Each row below has a hidden score, from 0 to 40, with 20 about the middle. What is it? The score is a weighted sum of the row's numbers plus the product of two more (or one squared), each taken from its middle value.
array([ -4.,  -2., -30.,   3., -17.,  18., -29.,  -3.,  -1., -49.,  -4., -32.,
        28.,  16.,   1., -23., -18.,  -8.,  18.]) >> 6
array([-37.,  67., -12.,  -8.,  94.,  61.,   7.,  27.,  14.,  68., -14.,  72.,
        42.,   0.,  47.,   5.,  29.,  30., -17.]) >> 19
array([ -3., -17.,  41., -13.,   5.,   9.,  39.,   2., -18.,  15.,   8.,  -4.,
       -18.,   2., -12.,  11.,   9.,  14.,  11.]) >> 24
array([-10., -15.,  53.,   3., -12.,   8.,  53.,  31., -21.,  16.,  14.,  -7.,
       -57.,  -9.,  -3.,  -8.,   9.,  19.,  12.]) >> 17
array([-12., -21.,  37., -14., -10.,   5.,  39., -36.,  -4.,  10.,  16.,  -2.,
       -16., -12.,  -9.,  -7.,  17.,  14.,   9.]) >> 20
array([-11.,   1.,  -3., -17.,   3.,   9.,  20.,   1.,  -1.,  19., -10.,  15.,
        -9.,  -9.,   8.,  28.,  17.,  11.,  -1.]) >> 30
array([ -3.,  21., -24.,  -1.,  -2., -11.,  -8.,   5.,  21.,  -6.,  -1.,  22.,
        39., -31.,  -8.,   3., -13.,  -7., -14.]) >> 28
array([-41.,  -3.,  -6., -17.,  51.,  -3.,  16.,   1.,  26.,  26., -12.,  54.,
        36.,  -2.,  16.,   4.,  20.,  18., -14.]) >> 16
array([-21.,  10.,  26.,   4., -28.,   8.,  28.,  -2., -39., -12.,  19.,  -2.,
        -2.,  14.,   2.,  -7.,  -3.,  25.,  23.]) >> 25
array([-25.,  13., -17., -15.,  38.,  13., -12., -27.,  34.,  48.,  -2.,  39.,
        28.,  -9.,   3.,   7.,  -1.,   7., -17.]) >> 22
array([ -2.,   2.,  17., -26.,   6.,  26.,  29.,  25.,  29., -34., -12.,  -8.,
        15., -20.,  -2.,   8.,  -6.,  14.,   4.]) >> 19
array([-38.,   6.,   4.,  41., -26.,   1.,  13.,   3., -17.,  17.,  41., -10.,
        -8.,  13.,   6., -24.,   2.,  10.,  40.]) >> 16
array([-22., -52.,  -3., -26.,  -3., -19.,  12.,  -9.,  -8.,   8., -12.,  23.,
        -8., -30.,  -8.,  24.,  14.,   7.,  -2.]) >> 30
array([  4., -17., -22., -15., -13., -25., -19.,  19., -35.,  -1.,  -9., -23.,
       -19.,  -1.,  -2., -14.,   7., -23.,   7.]) >> 14
array([ -1., -24.,  10.,  -6., -11.,  -2.,  20.,  12.,  16.,  -2.,  10.,  -3.,
       -56., -13.,  -2., -14.,  -3.,  -3.,   4.]) >> 16
array([-22.,  -6.,  -1., -30.,   4.,  15.,  15.,  -6.,  -8.,   7.,  -8.,  21.,
        -4.,  -9.,   4.,  16.,   3.,   5.,  -8.]) >> 22
array([ 11.,   5., -27.,   4., -10., -33., -26., -12., -22., -23.,  -7., -22.,
        -4.,   7.,   3.,  -2., -24.,   1.,  11.]) >> 19
array([-11.,  -9.,  12., -12., -13.,  37.,  16., -24., -29., -20.,  21.,  -5.,
       -23.,  10., -16., -16.,  -4.,  -2.,  19.]) >> 22
array([ 47.,  22.,  15.,  22., -12., -52., -25.,  30.,  46., -39.,  -1.,   0.,
         8.,  -6.,  -6.,   4., -31., -10., -14.]) >> 27
array([ 19., -24., -18.,  23.,  -7., -34., -26., -11.,  -3., -16.,  -8., -28.,
         0.,  27.,  -8., -11.,  -8.,   2.,  -6.]) >> 17
array([-18., -38.,  38.,  24., -15.,   9.,  34.,  -5., -20.,  -9.,  37.,  -1.,
       -40.,  22.,   3., -19.,  -7.,  25.,  14.]) >> 9
array([-27.,   7.,   7.,  25., -38.,  16.,  15.,  36.,  -8., -18.,  38., -11.,
        -3.,  -3.,   8.,  -6.,  11.,  13.,  37.]) >> 28
array([ -4.,  -1.,  -4., -14.,  10., -40.,   0.,   1.,  34.,   7.,  -9.,  12.,
       -22., -19.,  -8.,  20.,  -2., -12.,  -1.]) >> 27
array([ 54.,  43.,  25.,  42., -19.,  38., -12.,  14.,  13., -18.,   3., -14.,
        -1.,   6.,  -3.,  21.,   2.,   1., -15.]) >> 35
array([ -2., -29., -19., -22.,  -3., -10., -16., -27.,  -4., -16.,  -6., -14.,
       -11.,  14., -17., -10.,  -9., -19.,   6.]) >> 12
array([ -5.,  45.,   3.,  11.,  47.,  -6.,   1.,   5.,  42.,  38., -15.,  34.,
        32., -34.,  15.,   1.,  28., -10., -16.]) >> 31
array([ -2.,   5.,  -9., -24.,  -6.,  19.,   9., -25., -25.,   5., -17., -18.,
       -29., -13.,  -4.,  -1.,   2.,  -2.,   3.]) >> 18
array([ 45.,  28.,  29.,  56., -10.,   0., -26.,  17.,  24., -30.,   2.,   2.,
        14.,  28., -10.,  21.,  13.,  -1., -17.]) >> 33
array([ -8.,  -4., -17., -10.,   0., -34., -11.,  29.,  22.,  21., -13.,  25.,
        14., -11.,   7.,  -2.,   7., -21., -10.]) >> 18
array([ -4.,  19., -11., -11.,   5.,   8.,   4., -13., -17., -21., -11.,  -5.,
        -1., -24., -11.,  -5.,   3.,  -7.,  -3.]) >> 18
array([ 32., -12.,   5.,  22.,   1.,  -9.,  -5.,   8.,  16., -24.,  -4., -19.,
         9.,  16.,  -8.,   3.,   0.,  14.,  -7.]) >> 24
array([ -4.,   4., -16., -25.,   2.,  16., -13., -16.,  -9.,  58.,  -5.,  13.,
        11.,  -8., -11.,   9.,  -2., -10., -11.]) >> 32
array([-27.,   9.,   0.,  19., -28.,  24.,   5.,  21., -43.,  -1.,  23.,  -6.,
        -8.,  15.,   2., -13.,  13.,   4.,  35.]) >> 25
array([-26.,  48., -16., -42.,  65.,  22.,  -9.,   4., -15.,  61., -16.,  48.,
        21., -23.,  19.,   0.,  12.,   2., -22.]) >> 14
array([  6.,  16., -18., -24.,  -7., -40., -21., -44.,  18., -21.,  -5., -28.,
        -9.,   3.,  -3., -17., -11., -18.,   6.]) >> 13
array([-36.,  42., -14., -29.,  44.,   6.,  -6.,  24.,   6.,  22.,  -8.,  47.,
        24., -14.,  15.,   3.,  21.,   3., -14.]) >> 19
array([-21.,  13.,  53.,  -5., -17.,  16.,  52.,   4., -18.,  20.,  32.,  -2.,
       -30.,  29.,   3.,  -8.,  -8.,  27.,  15.]) >> 19
array([ -3., -40., -29.,  -1., -11.,  -2., -25.,   5.,   6.,   5.,  -8., -18.,
       -11.,  -5.,   4.,  -7.,  -8., -20.,  18.]) >> 11
array([-17., -14.,  72., -16.,  -6.,  -5.,  71., -20.,  15.,  17.,  32.,   2.,
       -25., -18.,  -4., -11.,   1.,  36.,  17.]) >> 19
array([-21.,  13.,  50.,   6., -27.,  21.,  45.,   3., -31.,  11.,  37.,   1.,
       -40.,  25.,   3., -18.,  -1.,  36.,  15.]) >> 22
array([-12., -22.,  18., -14.,   2.,  -9.,  43., -19., -34., -35.,  -6.,  -9.,
         8., -18.,   0.,   7.,   5.,   0.,  -1.]) >> 9
array([-11.,   0.,  80.,   5., -14.,   9.,  63., -26., -47., -23.,  27.,   4.,
       -35.,   7.,  15., -11.,  10.,  34.,  19.]) >> 11
array([-37., -18.,  -1.,  47., -33., -25.,  20.,  -7., -27.,  -3.,  34.,  -2.,
        12.,  11.,  10.,  -2., -15.,   8.,  44.]) >> 17
array([ 19., -15., -25.,  11., -13., -15., -31., -17., -27., -19.,  -6., -24.,
        -6.,  20.,  11.,  -9.,  -8., -10.,   7.]) >> 11
array([-15., -12.,  51.,  -4., -10.,  21.,  46., -19.,  -4.,  -4.,  24.,   0.,
       -24.,  -3.,   1., -16., -11.,  32.,  10.]) >> 13
array([-24.,  -7.,  21., -12., -27.,  12.,  32.,   5., -35.,  21.,  35.,  -9.,
       -16.,   2.,   5., -22.,  -8.,  23.,  23.]) >> 22
array([-11.,  21.,   1., -24.,  -8.,   3.,  22.,   3., -21.,  -7.,  16., -15.,
       -31.,  -8., -26., -15.,   3.,  -5.,  15.]) >> 32
array([  7.,  29.,   6.,   7.,  26.,  10., -13., -12., -19.,  31.,  -4.,  23.,
        23.,  -7., -14.,   2.,  27.,  -7., -19.]) >> 24
array([-35.,  74., -21., -19.,  80.,  19.,  15.,  16.,  33.,  31., -20.,  58.,
        39.,  -5.,  39.,  11.,  43.,  20., -19.]) >> 31
array([ 65.,  48.,  40.,  69., -17., -11., -24.,  30.,  39., -25.,   3., -19.,
         3.,  34.,   1.,  16., -17.,  18., -17.]) >> 38
array([ -6.,  21., -16., -12.,  -1.,   7., -20.,  -3.,   6.,   4.,  -6.,  11.,
        10.,  -9.,  -5.,   3.,   9.,  -8.,  -8.]) >> 26
array([ 12.,  11., -16.,  -8.,  -4., -30., -22.,   3.,   5.,  12.,  -3.,   4.,
        12., -17., -11.,   2.,   1., -26., -11.]) >> 26
array([  5.,  12., -32.,  16., -21., -36., -36., -18., -17., -13.,  -6., -27.,
        26.,  27.,  11.,  -5.,  15.,  11.,  19.]) >> 25
array([  4.,  -4., -18., -17.,   0., -34.,  -8.,  -6., -16.,  21., -11.,  16.,
        23., -15.,  -9.,  14., -16.,  -8., -12.]) >> 30
array([ -4.,  19.,  48.,  -8.,   0., -29.,  48., -44., -35.,  -3.,  13.,  -1.,
       -28.,  -7.,  -1., -13., -16.,  13.,  11.]) >> 11
array([ 12., -14., -24.,   2.,  -6., -19., -38.,   5.,  21., -31.,  -2., -23.,
        -3.,  24.,  -6., -14., -26., -11.,   4.]) >> 11
array([-17.,  29., -18., -11.,  37.,   9.,  -6., -26.,  20.,  73.,  -4.,  35.,
        38., -19.,  16.,   1.,  31.,   2., -24.]) >> 29
array([  0., -14., -17., -40.,  -6.,  -3., -24., -22., -19., -23.,  -2., -28.,
       -33., -13., -15., -17., -19., -23.,   2.]) >> 13
array([ -3., -12.,  74.,  -1.,   4.,   4.,  61.,  16.,  10.,  13.,  12.,  -2.,
       -39.,  30.,   4.,  10.,  12.,  32.,  15.]) >> 16
array([-20., -10.,  -4., -23.,  13.,  12.,  25.,   8.,  15.,   7.,  -5.,  22.,
        18.,  -7.,   9.,  27., -13.,   7., -10.]) >> 20
array([-24.,   3.,  -7.,   1.,  78.,   0.,  -2.,  -5.,  32.,  32., -13.,  50.,
        26., -15.,  26.,   7.,  61.,   3., -16.]) >> 36
array([ -9.,   0., -29.,  22., -21.,   0., -24.,  22.,   4., -10.,   1., -24.,
        -1.,   8.,   8., -12.,   5.,  -1.,  25.]) >> 20
array([ 39., -19.,  -1.,  27., -14.,  25., -25., -10.,  -9.,   9.,  -3., -34.,
        34., -21.,  14.,  11., -11., -10.,  -6.]) >> 23
array([  6., -19., -16., -30.,  -5., -10.,   3.,   4.,  -8.,  -7., -18., -18.,
       -22.,   2., -12., -13.,  -4., -19.,   0.]) >> 11
array([-14.,   0., -21., -30.,  18.,  -6.,  -7., -15.,  -2.,   2.,  -2.,  25.,
        15.,  -5.,  15.,  10.,  -9., -10., -10.]) >> 15
array([ 26.,   8., -11.,   9.,  -7., -43., -18., -17., -38., -28., -15.,  -7.,
        14.,   8.,  -9.,   2., -17., -15.,  -8.]) >> 18
array([  1., -22., -21., -14.,  -7., -25., -21.,  19.,  19.,  19.,  -9.,  21.,
       -13.,  -1.,  -7.,   5.,  -1., -13., -12.]) >> 27
array([-27.,  13.,  -9., -24.,  28.,   4.,  15.,  16.,  22.,  20., -10.,  44.,
        17., -14.,  33.,  10.,   7.,  17., -14.]) >> 22
array([-27.,  -8.,  -8., -25.,  24.,  -7.,   6., -29.,   3.,  20.,  -9.,  40.,
         7.,  40.,  12.,   6.,   4.,   3., -13.]) >> 9
array([  6.,  30.,   1., -13.,  28., -28., -21.,   9., -27.,  14.,   2.,  29.,
        64., -21.,   3.,   9.,  25., -10., -19.]) >> 27
array([-12.,  -5.,  48.,  -2.,  -9.,  -9.,  41.,   0.,   9.,   6.,  23.,  -8.,
       -40.,   5.,   4., -19.,   2.,  24.,  12.]) >> 15
array([ 12., -20., -25.,   5.,  -6., -47., -24.,  -9.,  33.,  -5.,   5.,   1.,
        11.,  -1., -10.,   1.,   3., -24.,  -5.]) >> 24
array([ 26.,  23.,  10.,  21.,  -5., -28.,   0.,   5.,   3.,  24.,   0.,  11.,
        37.,   2.,  -9.,   7.,  -4., -28., -15.]) >> 21
array([-12., -29.,   6., -13.,   3.,  51.,  14., -17., -40.,   6.,  -4.,  -8.,
       -28.,   2.,  -7.,  11.,  -7.,   3.,   0.]) >> 13
array([ 19.,  -2., -24.,  13.,  -8., -16., -20.,  32.,  29., -22.,   2., -22.,
        -2.,  13.,   0.,  -7.,  -3., -16.,  -9.]) >> 23
array([  7.,  -3., -29.,  -3., -16., -31., -29., -37.,  -7., -12.,  -8., -13.,
       -19.,  -5.,   2.,  -5., -12.,  -7.,   7.]) >> 21
array([-19., -15.,  -7.,  15., -21., -13.,  -9.,   3., -11., -30.,  16., -18.,
       -12.,  12., -15., -23., -12., -10.,  27.]) >> 11
array([  4.,  26., -29.,   3., -10., -19., -23.,  -5.,  18.,   1.,   0., -30.,
        16.,  24.,   2.,  -6.,  -1.,  -4.,  16.]) >> 22
array([ -6., -12., -16.,  -7.,   7.,   4.,  -7.,  12.,  16.,  17.,  -8.,  15.,
        26., -18.,   2.,  12.,   1.,  -8.,  -8.]) >> 22
array([ 39.,  14.,   5.,  56., -14.,   0., -23.,   0.,  25., -23.,   0., -30.,
        24.,  14.,   5.,   9., -19.,  17.,  -8.]) >> 36
array([ -8., -20.,  29.,  -7.,  -1.,  20.,  44.,  -7., -43., -15.,  10., -12.,
       -33.,  -5.,  -5., -13.,  -9.,  10.,  10.]) >> 6
array([ 24., -18.,  -5.,  32.,  -8.,  -3., -12.,  22.,  -8.,  -9.,  -9.,  -4.,
        29.,  37., -13.,  -1., -23., -21., -13.]) >> 7
array([ 51.,  25.,  18.,  59.,  -5.,  23., -23., -16.,  12.,   2.,   5., -35.,
        15.,   7.,  -8.,  16.,  -8.,   8., -12.]) >> 35
array([  5.,  59.,  -7.,  11.,  18., -20., -14.,  12.,  -4.,  38., -12.,  24.,
        21.,  -2.,  -2.,  -3.,   4., -33., -15.]) >> 16
array([-18.,  -8.,  43.,  -3., -12.,  35.,  41.,   9.,  -1.,  24.,  28.,   0.,
       -35.,   2.,  -4., -10.,   5.,  24.,  13.]) >> 21
array([ 22.,  12., -17.,  14.,  -7.,  14., -22.,   1.,  -1., -27.,  -7., -26.,
       -20.,  11.,  -1.,  11.,   2., -23.,  -7.]) >> 21
array([-12.,   7.,  61.,   0., -19.,  50.,  54.,  -6., -26.,  22.,  32.,  -3.,
       -16.,  -3.,  -4., -15.,  10.,  25.,  19.]) >> 21
array([ -1., -10.,  -6., -36.,   3.,   3.,  13., -15., -15.,   4., -15.,  -6.,
       -40.,   7., -15.,   1., -22.,   7.,   2.]) >> 23
array([-23.,  -3.,  -5., -16.,  14.,   4.,   5., -24.,  34.,  15., -16.,  37.,
        15., -10.,  12.,  13.,  19.,   8., -11.]) >> 24
array([ -8., -50.,  16., -19., -15.,  18.,  21.,  14.,  -7.,  -3.,   4.,  -9.,
       -46.,   9., -14., -23.,  -3.,  13.,  11.]) >> 13
array([ 16., -21., -26.,  23., -17.,  -5., -36., -20.,  16., -23., -14., -24.,
        -5.,  15.,   3.,   2.,  -7.,  -5.,   9.]) >> 21
array([ -4.,  29., -15., -28.,   1.,  22.,  -1., -19.,  -6.,  -5.,   0., -14.,
        -3., -32., -14., -25., -21., -11.,   6.]) >> 15
array([ -7., -15.,  38.,   1.,   2.,  65.,  33.,  24.,  -4.,  -3.,  -6., -11.,
       -35.,   0.,   4.,  28.,   4.,  15.,   7.]) >> 18
array([ 27., -35.,  -7.,  19., -17., -23., -19.,  51.,  47.,  -9.,  -8., -17.,
         8.,  16.,  -6.,  -1.,   7., -19.,  -9.]) >> 23
array([ 64.,   1.,  37.,  57., -12.,   0., -20., -18.,  10., -21., -10., -20.,
        22.,  -7.,  -1.,  24., -17.,   8., -15.]) >> 31
array([  0.,  -2., -21., -24.,  -7.,  10.,  -1.,  25.,  -1., -26.,  -5., -24.,
       -23.,   7.,  -5., -17., -15.,  -8.,  12.]) >> 12
array([  7., -13., -33.,   2., -11.,   4., -11.,   0.,  -7., -34., -10., -30.,
       -16.,  20.,   2., -17.,   0.,  -6.,  11.]) >> 11
array([ 44.,   3.,   9.,  19., -16.,   6., -28.,  -6.,  -6., -27.,  -5., -13.,
        11., -36.,   3.,   5., -23.,  -2., -13.]) >> 25
array([-13., -20.,  25.,  -5., -10.,  -3.,  43.,  21.,  14.,   5.,  16., -14.,
       -43., -19., -10., -15.,  -2.,  25.,  12.]) >> 21
array([-42.,  48., -17.,  -2.,  85.,  -5., -10., -22., -25.,  31.,  -8.,  54.,
        46., -22.,  37.,   4.,  41.,  34., -23.]) >> 32
array([-17.,  20.,   1., -28.,   9.,  41.,  18.,  11.,   3.,  22., -12.,  25.,
       -19., -13.,   8.,  22.,   2.,   7.,  -1.]) >> 28
array([-27.,  18.,   9.,  19., -20.,  21.,  39., -42.,  -8., -23.,  34.,  -5.,
       -20.,  14., -13., -16.,   1.,  12.,  29.]) >> 20
array([-19., -18., -18.,  22., -21.,  -7.,   4., -25., -43., -20.,  22., -13.,
         8.,  19.,   8., -24., -10.,  10.,  34.]) >> 10
array([ 14.,  -6., -28.,  -3.,  -8.,  11., -16.,  16., -11., -20.,  -2., -21.,
         1.,  16.,  -2.,  -3.,  -3.,  -2.,   6.]) >> 20
array([-34.,   1.,  36.,   4., -34.,   6.,  18., -21., -33.,  -1.,  30.,   4.,
       -28.,  20.,   3., -13.,   1.,  35.,  28.]) >> 27
array([-39.,  32., -15., -19.,  96.,  52.,  -8.,   9.,  38.,  35.,  -5.,  76.,
        32.,  20.,  43.,  -9.,  42.,  36., -17.]) >> 21
array([ 34., -35.,   5.,  29., -12., -14., -29.,  -7.,  22.,  12., -16.,  -9.,
        22.,  -7., -10.,   3.,   2.,  -9., -14.]) >> 24
array([  2.,  54.,   7.,  17.,  34., -13., -13., -18.,  24.,  23., -13.,  25.,
         5., -11.,  19.,  11.,  21., -26., -16.]) >> 24
array([  0., -13., -16., -33., -13.,  -8.,   0.,   7., -11.,  -7.,  -7., -24.,
       -22.,  10.,  -8.,  -2.,  -6., -16.,  -1.]) >> 17
array([ 13.,   9., -23.,  -4.,  -9., -24., -12.,  30.,   3.,  -2., -11., -24.,
        -5.,  17.,  -5., -13.,   5., -22.,  -9.]) >> 15
array([  0.,  -9., -17., -18.,   2.,  -3., -16.,  44.,   7.,  21., -10., -13.,
       -18.,  21., -22.,  -3., -24., -10.,  -8.]) >> 19
array([ 67.,  24.,  36.,  61., -16.,  12.,  -4.,  -5.,  28., -54.,   4., -17.,
        32.,  19.,   1.,  21.,  13.,   1., -18.]) >> 37
array([-21.,  -9.,  -5., -18.,  24.,  -7.,  19.,  -6.,   6.,  50., -15.,  39.,
        35., -18.,  19.,  18.,  12.,  13.,  -9.]) >> 21
array([-36.,  42., -19., -25.,  68.,  39.,  -6.,  -8.,  19.,  32., -11.,  47.,
        19., -15.,  20.,  -1.,  14.,  13., -19.]) >> 17
array([  0.,  11., -29.,  22., -13., -22., -29., -10., -45., -24.,  -4., -14.,
        23.,  35.,  -3.,  -2.,  -2., -10.,  17.]) >> 18
array([-20.,  -1., -23., -13.,  25., -13.,  -8.,  32.,  12.,  21.,  -9.,  32.,
        28., -12.,  20.,   6.,   6.,  -3., -12.]) >> 18
array([-31., -17.,  -2., -29.,  20.,  33.,  23.,  20.,  11.,  41.,  -6.,  38.,
         8.,  17.,  10.,  21.,  11.,  13.,  -5.]) >> 21
array([ -7.,  -8.,  -7., -24.,   3., -20.,  21.,  11.,   2.,   9., -12.,   5.,
       -27., -15.,   2.,  11., -16.,  -9.,  -3.]) >> 17
array([ 39.,  -9.,   8.,  27., -11.,  -1., -28.,  -5.,  -2., -35.,   5., -29.,
        -5.,  15.,   0.,   9.,   1.,  11., -11.]) >> 29
array([-18.,  -3.,  -9., -38.,  13.,  -7.,  -1.,   7., -16.,  26., -11.,  36.,
         6., -10.,   3.,  12.,   3.,  -9., -10.]) >> 26
array([  0.,  -6., -22.,  -1.,  -5.,  24., -17.,  -4.,  29.,   7.,  -4.,  16.,
        -9., -27.,  -7.,  13., -15., -17., -11.]) >> 26
array([ 41.,  59.,  19.,  37.,  -1., -20., -17.,   0.,  16., -22.,  -2.,   1.,
        19.,  17.,  -9.,   7.,   8., -19., -16.]) >> 25
array([ -1.,  -6., -14., -43.,  -7.,  -2.,   1.,  -6.,   3., -41.,  -9., -22.,
       -31.,   7., -12.,  -8.,   3., -13.,   2.]) >> 16
array([-26., -16.,  24.,  44., -36.,  18.,  26.,   1., -12.,  22.,  40.,   2.,
       -28., -15.,   5.,  -9.,  11.,  28.,  33.]) >> 29
array([-33.,  64., -18., -22.,  73.,  43.,  -4.,  -2.,   5.,  55., -13.,  54.,
        52.,  -1.,  34.,   8.,  26.,   8., -18.]) >> 15
array([ -3., -14., -15., -30.,  -9.,   1.,  -1.,  24.,  -4., -16.,  -7., -17.,
        -7.,  10.,  -3., -10.,  -8.,  -9.,   1.]) >> 13
array([ 56.,  35.,  20.,  55., -12., -33., -17., -17.,  13., -39.,   0., -20.,
        13.,  14., -13.,   2.,  -7.,   1., -16.]) >> 29
array([ 44., -21.,  11.,  27., -12.,   7., -22., -10.,  25., -43.,   0., -25.,
        41., -19.,   4.,  11.,  -1.,  11., -11.]) >> 35
array([-15., -13.,  92.,  13.,  -7.,  22.,  70., -16.,   4.,   8.,  23.,  10.,
       -29.,  20.,   4.,  -6.,   4.,  20.,  15.]) >> 5
array([ 17.,   2.,   6.,  14.,  15., -51.,  -9., -21.,  61.,  34., -10.,  20.,
        32., -12., -13.,  13.,   3., -17., -14.]) >> 27
array([-15.,  80.,  -8.,  -9.,  61.,  13.,  -2.,   4.,  38.,  49.,  -4.,  45.,
        30., -20.,  18.,   5.,  40.,  -3., -21.]) >> 31
array([ -3., -14., -15., -36.,  -9., -40.,   9., -28.,   5.,  -2.,  -8., -21.,
       -36.,   5., -22., -14.,  10., -17.,   8.]) >> 19
array([-11., -32.,  -9.,   4.,   1., -26.,  -2.,  10.,  19.,  14.,  -8.,  21.,
        -9.,  15.,  -9.,  11., -12.,  -7.,  -5.]) >> 18
array([-28.,   6.,   6.,  35., -26.,  31.,  17.,  -7.,   8.,  -8.,  25.,  -2.,
       -15.,  16., -10., -19.,  -5.,  21.,  33.]) >> 20
array([-10.,  -8.,  -5., -32.,   6., -42.,  16.,  17.,  -5., -18.,  -9.,   8.,
       -22.,  -6.,   1.,   1.,   2.,   1.,   0.]) >> 19
array([ 61.,  16.,  38.,  50., -11.,  20.,  -5., -30.,  14., -24.,   1., -24.,
        22.,  28.,  -1.,  17.,   1.,  12., -17.]) >> 30
array([ -3., -39., -12., -36.,  -1., -28., -14.,   6.,  22.,  -9.,   2., -18.,
       -21., -18.,  -6.,   1., -26., -17.,  -3.]) >> 15
array([  7.,  -3., -19.,  -3.,   2., -11., -17.,  14.,  -8.,   7.,  -6.,   9.,
        11., -14.,  -3.,   4.,   3.,  -4., -10.]) >> 25
array([ 48.,  17.,  16.,  42., -13., -14., -11.,  27., -38.,  -6.,   0., -16.,
        27.,  -2.,   7.,   3., -23.,   2., -16.]) >> 19
array([-14., -21.,  28., -10., -18.,  24.,  31., -10., -24., -29.,  10., -13.,
       -23.,  11.,  -1.,  -7.,  -1.,  22.,  14.]) >> 14
array([-12.,  15.,  57., -23., -12.,  34.,  63.,  -3., -13., -14.,  23.,   0.,
       -23.,  10.,   9., -14.,  -6.,  35.,  10.]) >> 15
array([-12.,   7.,  -4., -19.,  12.,  22.,  15.,   0.,  39.,  30., -16.,  25.,
        15., -16., -11.,   9.,  13.,   2.,  -4.]) >> 26
array([-20.,   1.,   6.,  -3., -14.,  11.,  21., -33., -21.,  15.,  25.,  -5.,
        11.,  22.,  -6., -20.,  -4.,   8.,  25.]) >> 18
array([ -1.,  -6., -20., -32.,  -3.,   1., -16.,  14.,  22., -13.,  -5., -13.,
        -9.,  14., -12., -11., -21., -14.,   4.]) >> 16
array([-14., -10., -17., -32.,  11.,   1.,  10., -17.,  22.,  16.,  -6.,  27.,
         4., -25.,   5.,   3.,  -4., -32.,  -8.]) >> 12
array([ -7., -22.,  26., -12., -17.,   5.,  33., -11.,  -2.,   2.,  11., -12.,
       -26.,  -6., -15., -21.,  -5.,  22.,  10.]) >> 17
array([ 18.,  25., -15.,   2.,  -8., -15., -17.,   8., -34.,  -9.,  -1., -14.,
         9.,  10.,   0.,  -6.,   4., -23., -10.]) >> 17
array([ 49.,   9.,  33.,  39., -10., -11.,  -8., -38.,  26., -22., -10.,  -2.,
        28.,  19.,  -4.,  28.,   3.,  -5., -12.]) >> 27
array([  8.,   3., -24.,  13., -12.,  11., -26.,  -5., -11., -13.,  -6., -22.,
         5.,  24., -10., -10.,  16., -17.,  -4.]) >> 16
array([-11., -28., -18.,   3., -21.,   2.,  14., -27.,  12.,  -1.,  14., -22.,
        -7.,  23.,   2., -29., -22.,  -5.,  24.]) >> 4
array([-20., -16.,  -6., -16.,   1.,  13.,   8.,   8.,  33.,   6.,  -7.,  24.,
        12.,  -6.,   5.,  13.,   5.,  -3.,  -7.]) >> 21
array([-15., -29., -13., -20.,  19.,  31.,   0.,  16., -10.,  35., -15.,  34.,
        29.,  22.,   8.,  12.,  -6.,   0., -10.]) >> 13
array([-12., -15., -19., -10.,   5.,  10.,  -7.,  13.,  22.,  35.,  -1.,  20.,
         3., -22.,  -6.,  12.,  10., -10., -16.]) >> 28
array([-31., -15.,  -4.,  -4.,  21.,  43.,   8., -19.,  -6.,  45., -15.,  40.,
        11.,  26.,  18.,  20.,  -2.,   8., -11.]) >> 10
array([ 17.,   3., -26.,   7., -16., -39., -24.,  -7.,  21., -15.,   5., -23.,
        12.,   9.,   3., -13.,  10., -10.,   6.]) >> 24
array([-17.,   8.,  -5.,  -4.,   5.,  29.,  10.,   6., -18.,  26., -12.,  21.,
        10., -12.,   4.,  11.,  -1.,   5.,  -7.]) >> 20
array([ 51.,   9.,  25.,  40.,  -7.,   5., -19.,  10.,   4., -10.,   3.,  -5.,
         2.,  11.,   2.,  21., -22.,   9., -14.]) >> 27
